Here are some points, each followed by its number:
  0|-24| 19|-24| -2| 34| -8|-31| 25|-37| -6| 12|  8| -7|  1| -8|  7| -7|  0|-18| 18|  6|  0|-15|  5| 29|-22| -2 0
 14| 27|  9|  5| 15| -3|-35|  0| 28| 11| 36|  0|  6| 11|-19| -3| 12|  4| 10| -7|-18|-15|  3| 35|  9| 13| -6| 34 1
-15| -8| 14| 12|  6| 12| 13| -6|  2| -2|  6| 15|  1|-21| 21| 30|  2|  5| 34| 22| 25|  2|  1|-11|  9| 11| 19| -2 2
 26| 69| -6| 65|-33|-51|-26|  4| -9| 39|  6|-29| -8| 17|  4| 11| 33|  6| 20| 47| 20| -6| 16| 14|-26|-13| 84| 16 3
-16| 10|-12|  7|-10|  2| 15|  7|-22|  4|  7| -1|-14|-16| 31| 21|-14|  6| 19| -6| 44| -5|-13|  3| 11|  3|  7| -6 4
 -6| 10|-12|-17|-25|-23|  5|  5|-18| -6|  2| 21|-19| -7|-12|-16|-26| -3| -5|  0|  4|  4|  4| 13|  4|-15| -2|-13 5
-11|  7| -6|  8|-28| -7| 11| -3| 49|-26| -5| 31| -3|-47| -9|  8|  2|  5| 42|  2| 61|-10|-10|  7| 14|-10|  1| -5 6
-11|-19| 23| 27| 13| 29|  5|-13|  0|  3|  8| 14| -2|-17| 36| 52| 21|  3| 53| 34| 29| -5|  1|-10|  7| 20| 44|  0 7
-12|-19| 10| 29|-10|-26| 29| 12| 26|-11|-50|  5| -6|-34|  5| 27|  1| 17|  7| 10| 26|  2| 27|  7| 29|-33| 17|-16 8
 36|-61| 23| 17|  0| 74| 34|-33| 26|  4|-23| -1| 22| 50| 37|  9| 49|-23| 15| 75|-64|  3|  5|-98|-49| 19| 74|-31 9
-30|-25| 96|-29|-13|-41| 26|-45|-33|-25|-20| 40|-17|-85| 13| -8|-76| 37|  9|  1| 52| 27| 59|-13|  0|  9| 40| 29 10
-36|-55|-10| -5|-21| 27| 39| 22|  6|-21|-14| 57|-23|-43| 50| 39| 18|  7| 68| 26| 40|-22| 22|  2| 76|-28| 14|  9 11
 22|  3|-11|-13| 23|  1|-25| -2|  6|-11| 21| -6| 15| 36|-40|-27| -1| -6|-16| -9|-43|  1|-16| 12|-20| 17|-29| 19 12
-11|  7| 40|-55|-18|-36|-25| -4| 41|-27|-44|  2| 11|-36|-55|-56|-50| 10|-57|-86| 18| 19| 43| 40| 31|-12|-61| 13 13
-63| -9| 22|-23|-22| -3| 22| -2| 37|-28|-18| 34|  1|-43| 18|  3|-24|  3|-11|-78| 37| 26| 30| 28| 35|-60|-39|-33 14
  4| -7| -3| 15|-47|-29| 17| -9|-42|-18|-42| 12|-36| -3|  7|  5|  6| 13|-29| 59| -5|  6| 23|-17|-19|-31| 60|-23 15
 27|-44| 17|  4|  0| 59| 16|-26| 15| -3| -8|  1| 20| 21| 31| -8| 44|-12|  3| 45|-25|  5| 12|-58|-25| 15| 24|-19 16
-37| 30| 25|-21| 18| 55| -3|-46|-36|-16| 42|-37|-10| 21| -2|-38|-56|-27|-51|-69| 22| 44|-55|-24|-77| 21|-39|-61 17
 -2|  4|  4| 12| 28|  4| -3|  6|-10|  7| 37| -2|  3| 16| -4| 19| 10| -9| 28| 16| -4|  3|-12|  0|-21| 11|  6|  3 18
 30|-12| 22|-13| 39| 74|-38|-34| 31|-29| 36| 11| 27| 27|-18|-13| 34|-19| 13|  8|-16|  1|-23|-13|-27| 68| -4| 21 19
 -4| 30| 46| 49|-18|  0|  9|-26| 65| -6|  3|  2| 15|-29| 31| 38| 25| -5| 61| -9| 49| -9| 23| 14| 18|-20| 38| -3 20
 -1| 21|-15|-26| -4|  6|-14|  0|  3|-20|  5| -4| -1| -3|-16|-23|-19|  5| -7|-37|  7| -8|-20| 20|  6|  2|-40|  7 21
 11|-11| 15|  4|  0| 24|-16|  6|  6| 16| 15| 21| -5|-29| 32| 27| 19| 21| 44| 23| 18|-21| 30| 18| 41| 29| 30| 54 22
-26|-39| 39|-11| 56| 37| 13| 33|-92| 69| 46|  7|-13|-74| 75| 40|-26| 34| 41|  8|  8|-22|  6|  8| 45| 55|-19| 64 23
 28| -2| 27| 17|  8|-27|-24| -6| 43| 12|-36|-36| 22| 18|-26|-21|  8|  1|-30|-11|-25| -9| 37| 15|-16| -3| 11| 28 24
  16| -27| -20| -66|  -4|  71| -46| -22|  65| -81| -15|  24|  12|  35| -50| -91|  16| -26| -63| -62|  -3|  10|  -5|  -1|  23|  39|-110|   7 25
 -2| -1|  4| 12| -6| 12|  5| -3| 44| -1|-23|-31| 29|  5|  9| 10| 30|-10|  1|-27| -3|  1|  8|-15|  7|-25| -8|-22 26
-20|-99| 34|-39| -3| 23| 18|-24|-10|-26|-55| 14| 13|-42| 46|-12|-11| 41| -7|-38| 25| 11| 46|-10| 40| -3|-36| 29 27
-11|-83|-21|-17| -3|-12| 24| 10|-19|-24|-39| 22| -6| 16|  4| 14| 42|-10|  2| 40|-33|  9| 38|-24| 20|-49|  6|-21 28
 16|-37|-45|-11|  8|  4| -4| 14|  9|  4|-18|-23| 20| 31|  4| -5| 29|  5|-15|  5|-29|-29| -9|  0| 17|  2|-37| 16 29
  6|-13| 20| 20|  3|  8|  9| -4| -4| -1|  9| 14|  2|-26| 25| 30|  9| -5| 37| 29| 21| -2| 10| -8|  3| 10| 33|  0 30
-16|-48| 16|-34|-21| 15| 10|-24|  1|-49|-11| 51|-13|  1| -4|-15|  2|-11|-17|  9| -6| 24| 37|-30|  7| -7| -9|-19 31
  -3|  -4|  46|  22|  47|-118|  37| -15| -20|  60| -37| -64|  16| -78|  14|  17| -61|  67|  15|  -3|  35|  17|  17|  19| -35| -11|  35|  55 32
  89|  31| -91| 103|  41| -49|  -6|  95|  24|  41|  21|  -4|  45|  69| -49|  68|  92| -16|  82| 127|-117| -46| -67|  34|   4| -31|  58|  14 33
 -8|-13| 26| 22|  5| 38| 24| -8|  2|-14| 22| 21| -4|-33| 25| 44| 25| -4| 66| 38| 35| -9| 12|-22| 11| 13| 49|-13 34
  18| -24|  10| -34| -36|  58| -31| -33|  29| -45| -67| -44|  24|  41|  -1| -60|  32| -29|-103| -50| -16|  14|  12| -47| -25|   7| -32| -29 35
  2| 18| 15| 22| 23|-65| 18| 10|-13| 34| -7|-20|  5|-12|-12| 12|-27| 10| 15| 13| -3|  4| -5|  8|-21| -9| 25| -1 36
-29|-28|-62|-43|-11|-77| 54| 53|-79| 40|-43|-17|-30|  1|  2|-14|-43| 10|-34| -9|-36|  8| 25| -4| 38|-65|-48|-22 37
 18| 30|-45| 18| 24|  7|-32| 37| 60|  3| 42| 13| 17| 41|-26| 18| 56|-27| 40| 22|-59|-36|-47| 38| 40|-12| -9|  5 38
  3| 22|  1| 14|  3|-40|  3|  0|-19|  4|-12|-29| -4|  8|-29|-10|-23|  0|-20|-12| 10| 15|-32| -7|-38|  0|  8|-11 39
 -1| 22|  1|  5|  0|  4| -5| -8|  4| -8| 10| -7| -1| 10|-10| -8|  0| -7| -8|  1|  6|  4|-13| -1|-21|  4|  3|-16 40
 -2|-42|-13| 38|-29| 20| 31| 14| 34| -1|-63|-13|  0|-17| 50| 47| 47| -2|  8| 23| -1|-15| 26|-23| 39|-57| 39|-27 41
 -79| -69|  -8| -72| -42|  -9|  71|  -9|-123| -18| -52|  14| -64| -62|  49| -27|-110|  60| -71| -41|  62|  28|  27| -28|  56|  -5| -42|   3 42
 10|-13|-19|-35| -4| 48|-35|-10| 31|-50|  3| 20| 14| 31|-32|-46|  9|-11|-37|-35| -9|  9|-13|  1| 15| 16|-57| 11 43
-22|-50| 15| 39| 34|-37| 51| 22|-84| 47| 12| -2|-13|-17| 59| 47|  4| 24| 52| 49| 14|  0| 40| -9|-16|-11| 42| 21 44
 -5|-18|  5|-21| -7| 23| -3|  1| 29|-12|-39|-14| 10|-10| 15|-22|-10| 12|-39|-58| 17| -2|  2|  7| 28|  4|-43|  3 45
Which point above is nearest to each new point by angle? Its number follows each.
  2|-46| 34|-48| -5| 61|-16|-47| 33|-64|-24| 40| 14| -7| -5|-26|  3| -3|-14|-38| 23| 10| 21|-17|-12| 43|-24|  8 0
-34|-12| 13| 28| 13|-11| 40| 12|-39| 39|-13|-12| -2|-34| 49| 58| -7|  4| 21|  1| 17|  3| 12| -7|  0|-25| 42|-29 44
-10|-16|  7|-23| -3|-21| -1| 21|  5| -9|-20| 21| -7|-18|-28|-16|-17|  2|-20| -4|  3| -6| 16|  3| 29| -5|-25|  9 13
  0| 13|  8| 25| 22|-47| 20|  8| -2| 26|  3|-19|  4| -6|-20|  7|-22|  5| 14| 22| -7| -4|-15|  3|-28| -7| 25|  3 36
-24|-21| 22| -5| 73| 31|-10| 36|-77| 58| 52|  5| -6|-34| 58| 52|-22| 54| 39|-11| 17|-13|-10| 30| 53| 62|-13| 83 23
 22|-10| 20| -8| 17| 53|-36|-26| 24|-26| 25| 14| 23| 26| -7| -3| 39| -8|  8|  4| -9|  8|-15|-12|-16| 49| -3| 16 19
 10|-28|-28| -2| 10| -4| -4| 11|  1| -1|-15|-17|  3| 27| -3| -1| 20| -2|-20|  8|-29|-10|-10| -5| 17| -6|-21|  6 29
 -27|-125|  63| -59|  -5|  34|  27| -36|  19| -34| -75|  13|  20| -57|  50| -21| -30|  40| -13| -47|  42|   8|  57| -21|  52|   4| -63|  33 27
-27| 30| 30|-28| 24| 56|-13|-39|-33|-15| 42|-44|  6| 48| -5|-26|-45|  3|-63|-87|  4| 37|-47|-22|-63| 33|-48|-30 17
  -4|  82|  -8| -52| -28|  21| -42| -51|  -3| -28|  30| -68|  18|  54| -47| -95| -79| -45|-127|-127| -12|  65| -63|  -8|-104|   5| -81|-114 17
 14| -2| -5| 15| 15| -4| -2| 12|  1| 17|  9| -7|  7|  3| 10| 16| 11|  8| 20| 10| -9|-14| -6| 18|  9|  6|  9| 15 33
 -9|  2|-32|-11|-45| 22|-15|  8| 20| -8|-62|-31|  6| 16| -6|-39| -2|  6|-76|-74| 48|  0| -3| 15| 41|-19|-65| -5 45
 18|-17|-12|  5| -2|-12|  3|  5| 13| -1|-31|-13|  3|  7|  2| -8| 16| 10| -2| 16| -9| -8|  6|  2| 15|-11| -1| 13 29
 27| 23| -8| 21| 12| 12|-17| -3|  6| 11| 25|-27| 11| 15|  5|  7| 26| -2| 35| 17| 18|-11|-15|  9| -8| 23| 10| 16 18
 -1| 14|  2| -9|  9| 15|-10|-17|-10| -8| 11|-16| -1| 11|  1|-11|-20| -5|-16|-25|  1|  5|-31|-13|-26| 15|-14|-12 17
-11| 19| 27| 28|-15| -4| 10|-11| 43| -4| -3| -2| 16|-18| 17| 25| 15| -2| 40| -7| 26| -2|  8|  2| -3|-24| 23| -7 20
  9|  4|-26| 39| 26|-15| 17| 39| -4| 24|  6|  0|  1|  5|  3| 52| 26| -4| 46| 55|-14|-26|-28| -2|  0| -7| 36|-14 33
 15| -6|  7|-10| 19| 33|-18|-19| 21|-21| 17|  9| 10| 16| -8|  2| 22| -7|  7|  6| -7|  3|-11| -9|-14| 33| -1| 12 19
   4| -30|   2| -49| -42|  44| -10|   2|  75| -18|-123| -59|  37| -51|  27| -41| -16|  32| -74|-123|  40|  -7|   1|   1|  58|   2|-101|   5 45
 17| 65| 23|-13|-11|  0|-25|  2| 71| 35| 10|  4|  0| -6|-13|-25|-28| -5|-13|-50|-20|  7| -2| 46|  8|  1|  6| 34 1
 -6|-15|  3|  6| -6|-20|  9| 13| 15|  2|-31|  7|  2|-19| -4| 14|  1|  2|  1| -1| 16| -6| 17|  6| 17|-14|  8| -3 8
 19|-44|-13|-21| -7|-45|  0|  0|-39| -2|-58|-19|  3|  1| -8|-33|-14| 34|-32| 16|-36|  3| 28|  8| 21|-12|-10| 37 37
-24|-40| 28|-18|-53|  7| -2|-13| 73|-51|-78| 24| 11|-47|  5|  0|  1|  6|-16|-78| 51| 18| 53| 28| 54|-52|-54|-28 14
-22| 14|-19| -8|-26|-39| 22| 15|-27|-12|  6| 35|-37| -6|-29|-22|-34|  0|-16| 12| -9|  7|  2| 14|  3|-33| -1|-10 5
  1| 71| 55| 76| -6|-17|  9|-27|-25| 12| 40| -8|-36|  5| 30| 59| 17|-15| 37| 54|  7|  7| 13|-12|-90| 10|127|-29 3
 19|-20|-17| -3|  4|  2| -5| 11|  5|  0|-13|-21| 15| 18| -4|-11| 19|  0|-12| -1|-25|-10| -4| -7|  2| -4|-22|  3 29
-50|-47| -5|-41|-10|  3| 37|  6|-62|-10|-32| 17|-34|-38| 29|-25|-64| 21|-33|-14| 33|  3| 14|-16| 39|  3|-46|  0 42
  7| 15|  6| 20| 11|-45| 18|  9| -9| 25| -2|-11|  4|-13| -5|  4|-15|  7| 12| 18| -1|  7| -4|  6|-19| -9| 15| -1 36
-36| -6|-63| 19|-13|-20| 10| 73|-21| 55|-11|  0|-25| -9| 30| 45|  8| 14| 10|  2|-22|-29|  2| 39| 79|-60|-14| -2 37
-33| 45|-31|-20|-48|-77| 29| 17|-56| -9|  1| 43|-57|  5|-39|-41|-62| -3|-29| 12|  2| 12|  3|  9|  9|-58|  6|-23 5
 13|-44|-16| -3| 19| 15|  5| 16| 18| -4|-27|  2|  7|  5|  5| 12| 30|  3| 12| 17| -1|-16|  5| -9| 30|  7| -9| 21 29
-30|-47| 14| 17| 25|-48| 56| 30|-74| 26| -8|  2|-13|-22| 58| 40|-11| 12| 41| 55| 11|  1| 36|-20| 13|-17| 50| 21 44
-22|-75| -5|-35|-43| 72|  5|-13| -3|-65| 13|116|-45|-31| 24| 28| 45|  7| 75| 58| 33|-16| 40|-13| 86| 17| 14| 18 11
  8| 66| 67| 71| -9|-33| -3|-35|-44| 21| 59| -2|-14| 22| 28| 41| 19|-19| 34| 66|  4|  4| 18|-24|-92|  0|127|-43 3
 47|-93|-45|-30| 29| 49|-11| 14|-43|  2|-28|  3| -1|  8| 47|-29| 27| 41| 20| 64|-13|-21| 23|-22| 82| 46|-42| 84 29
 43|  6| 35|  4| 16|-21|-30|-13| 45| 18|-31|-41| 29| -6|-21| -7| 25| -7|-17| -5|-30|-12| 46|  0| 22|  5|  7| 38 24
